Families of rows that turns and mirrors carry onto each other, the same ones carrying the whole set onto itself: the rest of each named row's family, in list order:
4 families of 8 rows:
K_467: -1.13	1.43	-1.14	0.81	0.74	-2.97	-2.23	2.05	-2.03	1.25	-0.17	0.28
K_333: -2.94	4.14	-1.60	-2.34	-3.05	-1.78	-2.34	-0.83	-2.26	-1.70	-3.72	0.85
K_282: -0.12	0.67	0.03	-2.07	-4.19	-0.06	0.48	0.37	-2.13	-2.87	-4.24	1.21
K_293: 1.96	3.66	-1.25	0.28	0.02	-4.15	-4.42	0.83	-3.80	-0.31	-1.06	-0.09
K_760: 2.28	0.64	-0.31	-0.07	-0.83	-0.16	0.47	-2.10	-2.77	-3.41	-5.40	0.68
K_83: -0.45	5.63	-1.17	-0.50	-1.59	-2.39	-3.44	-2.25	-1.40	-2.17	-3.13	1.64
K_618: -1.04	2.80	-1.88	-1.63	-1.34	-3.66	-3.64	1.91	-4.57	0.18	-1.66	-0.85
K_213: -0.43	4.27	-2.32	-0.12	0.99	-2.69	-3.18	-2.62	-3.60	-1.38	-4.22	-0.25
K_698: 0.24	-0.21	-0.40	1.00	0.29	-2.31	-0.98	2.76	-2.10	0.74	-0.33	0.36
K_655: -2.60	2.91	-1.51	0.47	0.47	-2.80	-2.56	0.71	-1.25	0.83	-0.74	0.79
K_764: -1.54	0.90	0.13	0.22	-1.67	-0.02	0.77	-0.22	0.51	-1.53	-2.68	2.26
K_597: 1.78	-0.66	-0.27	-1.38	-2.46	-1.95	-0.82	3.13	-4.47	-0.99	-2.14	-0.50
K_629: 3.97	0.54	0.91	0.08	-2.54	-0.76	-0.10	0.32	-2.01	-3.15	-3.14	1.57
K_75: 1.38	-0.69	0.18	-1.68	-3.54	-0.66	0.37	2.02	-3.25	-2.19	-3.29	0.47
K_707: -3.36	3.38	-1.32	0.21	-0.34	-1.86	-1.82	-0.47	-0.19	-0.04	-1.67	1.56
K_812: 0.21	5.38	-1.63	-0.15	-0.50	-3.67	-4.57	-0.86	-2.71	-0.94	-1.93	0.63
K_820: 4.64	0.25	0.48	0.43	-1.45	-2.05	-1.21	1.71	-3.32	-1.91	-1.94	0.57
K_903: 2.23	2.21	0.61	-0.37	-3.03	-0.34	-0.26	-1.39	-0.89	-3.72	-3.99	2.29
K_635: 0.34	4.34	-0.31	-0.61	-2.65	-0.98	-1.67	-2.46	-0.62	-3.30	-3.99	2.35
K_191: 3.62	-0.07	-0.79	0.56	0.88	-2.07	-1.09	0.30	-4.89	-1.53	-3.51	-0.89
K_805: 0.83	3.23	-2.27	0.25	1.68	-3.38	-3.48	-1.18	-4.70	-0.69	-3.32	-1.00
K_705: -1.94	2.70	-0.72	-2.36	-3.96	-0.55	-0.64	-0.78	-1.69	-2.68	-4.36	1.38
K_994: 2.50	1.41	-1.62	0.55	1.64	-3.11	-2.60	0.04	-5.28	-0.70	-2.97	-1.27
K_44: 3.83	1.58	-0.40	0.53	-0.38	-3.45	-3.02	1.91	-4.05	-0.75	-1.07	-0.11
K_478: 0.75	0.80	-1.14	-1.35	-1.59	-3.17	-2.51	3.05	-4.99	0.01	-1.47	-1.01
K_441: 3.48	-0.37	-0.24	0.31	-0.12	-0.89	0.16	-0.57	-3.87	-2.63	-4.51	-0.05
K_415: 0.60	2.50	-0.95	-0.38	-0.73	-0.40	-0.41	-3.26	-2.21	-3.38	-5.72	0.94
K_121: -0.04	-0.58	0.45	0.55	-1.40	-0.20	1.18	1.15	-0.31	-1.22	-2.05	1.79
K_630: -2.90	2.52	-0.61	0.10	-1.24	-0.70	-0.45	-0.89	0.54	-1.06	-2.51	2.23
K_523: -2.59	4.19	-2.06	-2.04	-1.98	-3.05	-3.60	0.29	-3.46	-0.50	-2.57	-0.09
K_502: -0.54	3.98	-1.77	-0.38	-0.02	-1.47	-1.93	-3.51	-2.58	-2.55	-5.21	0.60
K_862: 0.69	-1.07	0.24	0.90	-0.59	-1.14	0.42	2.34	-1.35	-0.27	-1.06	1.02

Which other rows belong to the same family as K_764? K_467, K_698, K_655, K_707, K_121, K_630, K_862
Which other rows belong to the same family as K_629? K_293, K_83, K_812, K_820, K_903, K_635, K_44

Families of rows that turns and mirrors carry onto each other, the same ones carrying the whole set onto itself: the rest of each named row's family, in list order:
3 families of 5 rows:
K_222: 1.36	-1.28	-2.93	1.16	-1.97	0.82	-2.44	1.78	-2.96
K_10: 0.92	0.03	-2.50	-1.07	-0.21	-1.15	-1.59	0.22	0.96
K_958: -0.03	0.11	2.07	-1.76	-3.28	-0.62	-1.82	-1.48	0.08
K_212: 0.96	-1.23	2.15	2.70	-0.93	-1.17	-3.74	-3.16	-1.75
K_334: 0.89	-0.22	-3.57	1.74	-3.45	-0.44	-1.45	1.81	-2.29
K_864: 1.02	-0.98	-2.99	1.61	-1.53	0.32	-0.93	1.27	-3.62
K_509: 1.22	-1.37	2.09	1.87	-2.14	-2.40	-4.18	-3.20	-1.58
K_847: -0.76	0.62	-0.06	4.18	-2.99	-2.19	-2.36	-0.54	-4.04
K_686: 1.63	1.56	-1.36	0.06	-0.29	-1.45	-1.86	1.26	1.30
K_66: -0.64	-2.07	1.74	2.55	-2.69	-1.07	-3.14	-3.48	-1.56
K_474: 0.84	0.17	1.87	-0.66	-2.77	-2.17	-0.84	-2.09	1.10
K_272: -0.32	-0.87	1.71	-1.50	-2.95	-1.12	-2.15	-0.79	1.32
K_947: 0.34	-1.32	-0.31	4.64	-1.94	-2.92	-2.06	0.33	-3.66
K_916: -0.51	0.22	0.73	4.34	-3.05	-1.88	-1.84	1.04	-3.67
K_263: 1.75	0.60	-1.82	0.67	-0.80	-0.49	-0.77	1.36	1.65

Which other rows belong to the same family as K_272? K_864, K_509, K_847, K_263
Which other rows belong to the same family as K_10? K_334, K_66, K_474, K_947

